array([[-32, -43],
       [  6, -20],
       [ 47,  63],
       [ 19,  24]])
->
array([[ 19,  24],
       [ 47,  63],
       [  6, -20],
       [-32, -43]])

array([[ -8,  -9,  -5,  -1,   0,  -3,  11],
       [-31,   0,  17,  14,  13,  -8,  15],
       [ -1,   4,  14,  -9,  -8, -15,   6],
       [-60,   8,  25,  26,   2,  29,  33],
       [ -6,  -5, -11, -10, -20,  11,   3],
       [ 20, -10,  34, -41, -17, -39,  29],
       [ 28,  14, -24,  52, -29, -10, -27],
       [-15,  -8, -10,  25,  -1, -12,  -3],
       [ 13,  14,   3,   4,  -5,   8,   3],
       [ 15, -22,  24,   4,  20,  -2,   5],
       [ -8,  -7,   4,   5, -17,  -7,   1],
       [-53,  11,  22,   9,  15,  25,  34]])
->
array([[-53,  11,  22,   9,  15,  25,  34],
       [ -8,  -7,   4,   5, -17,  -7,   1],
       [ 15, -22,  24,   4,  20,  -2,   5],
       [ 13,  14,   3,   4,  -5,   8,   3],
       [-15,  -8, -10,  25,  -1, -12,  -3],
       [ 28,  14, -24,  52, -29, -10, -27],
       [ 20, -10,  34, -41, -17, -39,  29],
       [ -6,  -5, -11, -10, -20,  11,   3],
       [-60,   8,  25,  26,   2,  29,  33],
       [ -1,   4,  14,  -9,  -8, -15,   6],
       [-31,   0,  17,  14,  13,  -8,  15],
       [ -8,  -9,  -5,  -1,   0,  -3,  11]])

array([[ 32,  38,  19,  -2,  42,   0, -22,  22,   2],
       [  2,   2, -30,  37,   4,   2,  -5, -36,  15],
       [-25, -30,  25, -29, -36,  -2,   9,  32, -16],
       [-21, -23, -39,  69, -25,   1, -15, -50,  36],
       [ 40,  45,   4,  20,  51,   1, -29,   5,   9],
       [-37, -42,  34,  -9, -51,  -3,  -9,  40,   1],
       [  6,   7, -18,  33,   8,   0, -13, -22,  17]])
->
array([[  6,   7, -18,  33,   8,   0, -13, -22,  17],
       [-37, -42,  34,  -9, -51,  -3,  -9,  40,   1],
       [ 40,  45,   4,  20,  51,   1, -29,   5,   9],
       [-21, -23, -39,  69, -25,   1, -15, -50,  36],
       [-25, -30,  25, -29, -36,  -2,   9,  32, -16],
       [  2,   2, -30,  37,   4,   2,  -5, -36,  15],
       [ 32,  38,  19,  -2,  42,   0, -22,  22,   2]])

array([[  6,   1],
       [ 68, -17],
       [-11, -25],
       [  7, -30],
       [ 20, -24],
       [ 26,  -8],
       [-67,  12],
       [ 50, -17],
       [-25,  23]])
->
array([[-25,  23],
       [ 50, -17],
       [-67,  12],
       [ 26,  -8],
       [ 20, -24],
       [  7, -30],
       [-11, -25],
       [ 68, -17],
       [  6,   1]])

array([[ 21,  -8,   7,  -7, -24,  -7,  28, -20,  24,  -2,  22,  18],
       [  0,  -1, -14,   6,  31,  -6, -16, -19, -12, -38, -22,   0],
       [ 17,  27,  40, -10, -73,  12,  10,  71,   9,  20,  17,   3],
       [ 10,   1,  11,   8, -26,   5,  15,   0,  -8,   9,  22,   7],
       [ 19,  15,  29,  -9, -69,  14,   7,  34,   3,  31,  24,   4],
       [ -1,  16, -18,   0, -15,   3,  -6,   2,  11,  23,   0,   2]])
->
array([[ -1,  16, -18,   0, -15,   3,  -6,   2,  11,  23,   0,   2],
       [ 19,  15,  29,  -9, -69,  14,   7,  34,   3,  31,  24,   4],
       [ 10,   1,  11,   8, -26,   5,  15,   0,  -8,   9,  22,   7],
       [ 17,  27,  40, -10, -73,  12,  10,  71,   9,  20,  17,   3],
       [  0,  -1, -14,   6,  31,  -6, -16, -19, -12, -38, -22,   0],
       [ 21,  -8,   7,  -7, -24,  -7,  28, -20,  24,  -2,  22,  18]])

array([[ 30,  39, -14,  78],
       [ 49,  39, -31,  63]])
->
array([[ 49,  39, -31,  63],
       [ 30,  39, -14,  78]])

array([[ 49, -48, -27,  11,  31, -26],
       [ 45,  75,   7,  24,  77, -23],
       [-33,  -4, -14,   4, -17,  38],
       [ 15, -51, -13, -28,  15,  -4],
       [  0, -18,   0, -25, -18,  -2],
       [-52,  39,  45, -15,  24,  19],
       [ 33,   0,   1,  10, -18,  20],
       [-38,   5,   3,   2, -19,  30],
       [-37, -30, -12,  11, -14,  -4],
       [-16, -39,  23, -24,  -4,   2],
       [-18, -19,  19,   5, -20,  11],
       [ 14,  64,  14,  -3, -18,   4]])
->
array([[ 14,  64,  14,  -3, -18,   4],
       [-18, -19,  19,   5, -20,  11],
       [-16, -39,  23, -24,  -4,   2],
       [-37, -30, -12,  11, -14,  -4],
       [-38,   5,   3,   2, -19,  30],
       [ 33,   0,   1,  10, -18,  20],
       [-52,  39,  45, -15,  24,  19],
       [  0, -18,   0, -25, -18,  -2],
       [ 15, -51, -13, -28,  15,  -4],
       [-33,  -4, -14,   4, -17,  38],
       [ 45,  75,   7,  24,  77, -23],
       [ 49, -48, -27,  11,  31, -26]])
